A single turn carries every row of the set below to another of its rows. Some are shown first; where does it send the rows asked next?
dozi: [ 19  -9 -10  -9 -27  -3 -15 -11 -19  -4 -21  -6   3]
Nat: [ 16  15  -3  -6 -13  -6 -16  -1  -3   2 -22   0   4]
Pibo: [ 11 -11  -5   0   2   3 -31   6 -10  -4   4 -10  -6]
gad: [-13  -9  -2  -6 -16 -12 -14  12 -14   0 -11 -19   8]
Zana: [  3  -7  -8  -8 -17  12 -11  -6 -14 -12  12 -15  14]
Keto: [ -7  -6   8   2 -11 -21 -13  -2  -9  -5 -13  -3  -5]
mipip: [ -2  -4   8   4  -9 -18 -17  13  -4 -12 -11   1 -10]
Getog: [ 14  -2  -1 -15 -16   7  -9  17 -21 -12   9  -4  -2]
Kuz: [  2 -15  -8 -11 -25  -7  -6   0  -8  13 -16  -9   7]
posiv: [  2   1  -5 -11 -24 -12  -5   2   4   1 -17   8   0]
pesum: [ 14   5 -19  -4 -23   0 -31   5 -14 -18   2  -7   9]
Ges: [ -4 -13   8   0 -35  -3  -3   5   2 -16  -5  -3  11]
Belu: [  2  -6   1   0 -42   7 -31   1 -14 -21 -10  -6   3]
makez: [  9 -13  18 -10 -12   5 -17  -3 -20  -3   7  -8   5]
sopat: [  1   6   1  -8  -8  -9  -8  -4   1   8 -11  -4  -8]
Tel: [ 20  11 -15  -8 -14  -5 -23   5   1 -13 -11  -8  13]
mopo: [ -6  -4   1  -3   0  -9 -22  -3  -6  -4  -3 -12 -13]
zipip: [ 14 -14   8  -7 -22  12  -7  -6 -17 -20   4   0  -4]
vof: [  4 -14   8   8  -5  -6 -20   6 -19   3   6  -5  -5]
mil: [  9  -8  12  11 -35   9 -11   7 -16   1   6  -7  -1]
Netuz: [  0  -5   6  -3 -10   1 -20  21 -28  -5  -5 -10   1]
laga: [ 21  -3  -3   3 -18  10 -18   6  17  -6 -10  -9   1]
dek: [  5   6 -18   0 -24   5 -24   2  -4   4 -18   5   8]
Mame: [ 13  -2 -13   0 -32   7  -9  16  -8   0 -24  -8  -1]
Lelod: [  4  -4   4 -13 -31 -13  -7  17   0  -5 -17 -10  -8]
senit: [  9 -14 -10   8 -36   1 -18  -1  -9  -3 -15 -21  12]
Mav: [  4   5  15  -2 -11  11 -20  -1   6   2   4 -10  -3]
Gile: [ -6   1  -7  -3 -19  -7 -11  14   6  -1 -17   6  -2]
sizo: [ 18   6 -15  -7 -28   3 -21   5  -8  -2 -19   8   7]
sib: [  9   9  18   5 -15  -1 -27  -1   5   0 -13 -14   0]
tum: [ 11   6 -18   0 -23   0 -31 -10  -9  -8   2  -6  13]
gud: [  1  -7  14  16 -30  -5 -13   2 -16 -16  -9 -10   6]
vozol: [  0   3   2  -1 -10  13 -23  -4   7 -17   4 -14  -4]
Geg: [  3  -8  22 -11 -19 -14 -20   4 -16 -10 -11 -12  -5]
poni: [ 13 -19  -8  -1 -31   5  -8 -12  -9 -17  -1 -14   6]
gunak: [ 11   5   5   1 -21  -6 -20   3  17  -9 -13 -17   2]
kam: [ 16  -9  11   4  -7 -10 -20   7 -13  -6   9   0  -8]
vis: [  1  -5   1   0 -37   2 -17  18  -7   8 -15 -15  11]
kiso: [  0  -4   0  -3 -43   6 -16   4  -6 -13  12 -12  -1]
dafub: [ -8   4  14 -10 -30  -2 -14  22 -10  -7  -7 -10   3]
Tad: [  8  -1 -20   3 -25  13 -17   1 -15 -16 -12 -16  10]
dev: [ 15  -2  -2   8 -12  17 -28  -2   5 -16 -10 -10  -3]
rure: [ 20  -4 -15  -8  -7   4 -25  12   1  -9   6  -8   7]
sizi: [ 18  -3  -5  -4 -16  -5 -23  -5  -8  -7  21  -5   5]
Zed: [ 17   0 -12 -17 -24  -3 -11  -4 -18 -24  -2  -8   0]
vukor: [  1  -1  19  -9 -22   5 -15   9 -20 -21  -3  -1  -6]
vosu: [  8 -16   7  -2 -38  13 -16   6  -5  -6 -13   8   8]
kez: [  9  -7 -10  -2 -14   0 -21   9 -12  -7  23 -10   3]

laga moves to dev
poni moves to zipip
Now these:
Mame moves to Tad
Belu moves to kiso
rure moves to Pibo
dozi moves to Zed
Gile moves to dek
kez moves to vof

A single turn carries every row of the set below to another of its rows. Some are shown first; where does it send the rows asked next?
S: [  1  -8  -6  10  14   3   1  15  -8  -5   4  17  -2  -5  11   6  16   4
  -9   4  -4   8  -4  26   3  -4 -12 -12  -2   5  11  -1  -9   1  12  15
   4   6  -5  14 -11 -15   9   2  -4  -8  -6 -14   3   3  10   2]
B: [ -6  -4   1  -8 -16   0   7 -14  -1  18   4  -1  -1   5  22   4  -2   0
   1 -15  -5 -12 -11 -15   0   2   0   5  -9   7  -4  13  -1 -13  -7   9
  -5   8 -12  18  -7  -2   8   3  18   4  -4 -15 -10   7   3  -4]
U: [  1   0   1   1 -10  -6   2 -13  -1  13  14   2   6   1  21  10  -7  -5
   9 -15  12   2  -6 -12   6  10  -8   2  13  -1  -4   3  10 -11   1   9
  -4  10 -18   1   5  -6  11 -10   4   9   5 -11   3  -1  14  19]
Z: [  1  -9   3  11  10   5   0  11 -13   0   8  13   3  -6   2   7  20   0
 -10  -1  -9   7  -5  23  11  -5 -12 -11   5   7  11   7  -5   6  11  19
   5   3  -7  15  -8  -9   7  -1  -7 -13  -6 -11   1   0  13   5]
R: [ -4  -3  -3 -15   1   5  11   5  20  -3 -12  12   1  -3 -11   2  -6 -14
   0  -6  10   2  -5 -16   9  -2   0  -2 -15 -25  -7  22   1   4  -8  -5
 -17  -7   6   8  -1  -1  -9 -10  -2   6 -20  -3   0 -15  -7  -6]
H: [  5  -1 -11 -10  -9   3  -6   5  -8  -2   5  -9  -8  -4 -10  -9 -11   9
   7  -1  -6 -11   5   8  -6   1   4  12  -3   8  11  -7  18  -2   3   1
 -10   2  -3 -22  10  17   4   7 -12  16  -1  10   7  13  -7   4]
T: [ -1   4   3 -12  -8  -8   0  -6 -10  11   2  -4   2 -10  23   7 -15 -22
   5 -13  -1 -11 -15 -15  -3  -4  -9  -2  -7   1  -2 -10  12  -8   1  -4
   1   1 -25  13   4   1  -5   0  -5   2   5 -17  -5  -1   2  -1]
J: [  8 -15   2   8  11   6   0  11  -6  -1  10  15  -6  -5   4   5  18   4
  -9   8   2   6  -7  21   5  -4  -9 -14   2   2  13   3  -5   3  10  13
   3   3  -2  20  -5  -8   0   1 -16 -14  -1 -16   6   3  12   5]
K: [ -4  -4  -6 -12   2   3  14   4  21  -1  -3   7   7  -3 -12   2 -10 -16
  -3   6  -1   3  -8 -13  11  -4  -2  -6  -8 -26  -8  19   2   0  -9  -1
 -10  -8   4   8   4   2 -11 -16  -1   5 -23  -1  -2 -17  -8  -7]
W: [-10   4 -10  -9   5   4   8   3  22  -6  -6   4   5   1  -6  -2 -14 -15
   2   5   5  -1  -3 -13   7   1   0  -6  -8 -26 -15  21   4   2  -9  -1
  -7  -6   0   8  -6   6  -7 -11  -3   5 -22   1   2 -19  -7  -6]
P: [  8  -4 -17  -3  -4   0  -6   8  -7   5   1 -17  -1  -3  -5  -6  -7   8
  14   4  -3 -14   4   9  -5  -4   2   9   3   7   8  -9  15  -7  -1  -4
  -7   2  -6 -23  10  11   0  11 -14  17   0   4   5  12 -10   1]
V: [  1   2 -11  -8   5  -3   9  -6  19  -5  -9   8   7   4 -14   0  -6 -13
   3  -5   3   3  -4 -10   6  -5  -1  -7  -5 -23  -7  26   1   6  -2  -2
 -13  -5   5   6  -1   3 -11 -15   0   7 -21   1   1 -15  -9 -13]
C: [  3   1 -12  -5 -11   7  -4   9  -9   2   6 -13  -6   0  -6  -3  -5  10
   5   7  -8 -14   0   6   0   1  -1  11  -2   6  13  -4  18  -4   7  -9
  -1   1  -7 -22   9  15  11   6  -7  15  -4  10   9  18  -8   3]
E: [  5 -10   2   8   9   4  -4   9  -8  -5   7  19   1  -8  10   6  16   1
 -10   7  -5  10  -5  19   4   1  -8 -13 -12   1   8   3 -13   2   8  16
   9   0  -8  17  -8 -15   2   6  -8 -10  -5  -8   6   6  16   6]
F: [  4  -7 -18  -2  -6   5  -7  12 -10   1  -1 -13  -3  -8 -10  -4  -4  14
   6  -2  -8 -12   0   9   0  -5  -4  12  -8  10   7  -5  20 -13   5  -8
  -9   0  -4 -18   4  19   2   4 -11  17   0   9   1   9  -9   6]

E moves to C
V moves to J
K moves to S
Now these:
B moves to U
Z moves to P

